[138 133 102 132 129 115 140] -> 140
[119 153 147 104] -> 104
[ 98 152  99 138 156] -> 156
[115 100 121 110] -> 110
[115 117 150 148] -> 148
[117 131 134 113  98 122] -> 122
[144 156 148 140 130 137 139] -> 139
[101 155 134 142 107] -> 107
[106 148 100 118] -> 118
---
array([[145, 128, 101, 153, 124],
       [137, 129, 112, 133, 131],
       [126, 119, 135, 115, 125]]) ==> 125

array([[126, 142, 118, 135, 142, 125],
       [116, 134, 105, 122, 134, 129],
       [125, 131, 123, 139, 131, 115]]) ==> 115

array([[156, 140, 142, 150, 144, 145],
       [158, 144, 136, 140, 141, 154],
       [135, 139, 148, 150, 145, 142]]) ==> 142

array([[157, 139, 127, 114, 129, 139, 145],
       [105, 139, 125, 136, 125, 114, 103],
       [117, 118, 145, 133, 153, 130, 111]]) ==> 111

array([[124, 104, 132, 131],
       [115, 132, 118, 128],
       [133, 128, 130, 130]]) ==> 130

array([[127, 122, 149, 152],
       [129, 113, 139, 143],
       [124, 128, 156, 142]]) ==> 142

array([[129, 130, 120, 122, 130, 134, 123],
       [133, 114, 124, 122, 107, 137, 131],
       [125, 138, 138, 133, 136, 112, 129]]) ==> 129

array([[137, 137, 145, 149, 145],
       [131, 115, 109, 107, 145],
       [129, 122, 152, 122, 147]]) ==> 147
---
[[137 128 128 141 111]
 [135 134 126 128 106]
 [121 121 130 128 150]] ⇒ 137

[[106 118 148 134 109 120 104]
 [151 124 125 112 148 117 145]
 [116 130 142 128 120 129 114]] ⇒ 106

[[107 137 116 130 127]
 [145 131 115 114 135]
 [132 125 129 107 141]] ⇒ 107

[[127 111 132 114]
 [124 157 126 135]
 [135 119 132 112]] ⇒ 127

[[127 142 110 137 137 132 142]
 [130 129 131 121 140 120 129]
 [145 128 104 120 148 128 138]] ⇒ 127

[[135 136 113 123 146]
 [119 117 146 134 106]
 [132 131 120 126 137]] ⇒ 135

[[122 148 124 149 145]
 [142 145 131 134 106]
 [140 120 154 133 110]] ⇒ 122
---
[[128 155 114 139 116]
 [156 132 140 132 131]] ans = 132

[[142 120 134 151 125 152 124]
 [137 157 122 114 138 135 128]] ans = 135

[[149 137 124 125]
 [150 131 124 125]] ans = 124

[[124 137 114 152 134 124 130]
 [129 126 134 118 125 115 118]] ans = 115

[[126 127 125 151 123 135 117]
 [129 137 125 113 131 135 127]] ans = 135

[[135 150 123 144 114]
 [122 107 124 121 134]] ans = 121

[[111 119 133 127 122 128]
 [111 126 127 121  99 128]] ans = 99

[[143 130 130 146 138 143 128]
 [138 144 131 133 102 132 123]] ans = 132

[[131 115 125 128 135]
 [127 126 155  99 139]] ans = 99

[[140 151 142 135]
 [140 113 128 113]] ans = 128
---
((123, 122, 110, 106, 122, 112), (105, 114, 127, 154, 101, 131), (138, 136, 114, 126, 120, 117)) out 101
((135, 115, 128, 128), (124, 137, 102, 154)) out 128
((104, 129, 124, 127), (102, 133, 129, 123)) out 124
((123, 125, 127, 119), (118, 130, 133, 118), (131, 124, 106, 130)) out 133
((127, 100, 128, 131, 129), (123, 127, 122, 131, 127)) out 131
((152, 109, 106, 107, 151), (129, 157, 110, 111, 133)) out 107
---
[[125 122 103 146 123]
 [128 114 119 112 156]
 [113 105 143 101 106]] Answer: 114

[[143 129 126 144 135 138]
 [126 126  99 132 122 135]] Answer: 126

[[144 146 122 131 114 131]
 [130 151 118 121 116 134]] Answer: 151

[[143 104 128 113]
 [118 147 139 147]] Answer: 147

[[151 133 127 100 136 134]
 [115 129 127 147 110 120]] Answer: 129

[[120 105 123 108 124]
 [130 131 146 127 155]
 [118 136 135 100 137]] Answer: 131

[[127 109 105 145]
 [136 135 113 145]] Answer: 135

[[102 131 126 104 128 128 118]
 [143 139 120 131 108 147 140]] Answer: 139

[[115 144 120 112 125 129]
 [134 141 136 136 125 126]
 [149 126 129 148 115 139]] Answer: 141

[[134 109 124 133 135 146 148]
 [115 119 104 102 131 123 128]] Answer: 119
---
[136 107 153 125 121 134] Out: 153

[[133 124 118 131]
 [142 119 104 140]] Out: 118

[144  99 122 119] Out: 122

[[146 121 116 149 157]
 [123 119 138 134 143]
 [131 128 112 127 129]] Out: 116

[[139 151 136 115 114]
 [128 127 127 128 129]] Out: 136

[[133 130 132 137 136 129 129]
 [133 138 135 135 155 139 132]] Out: 132
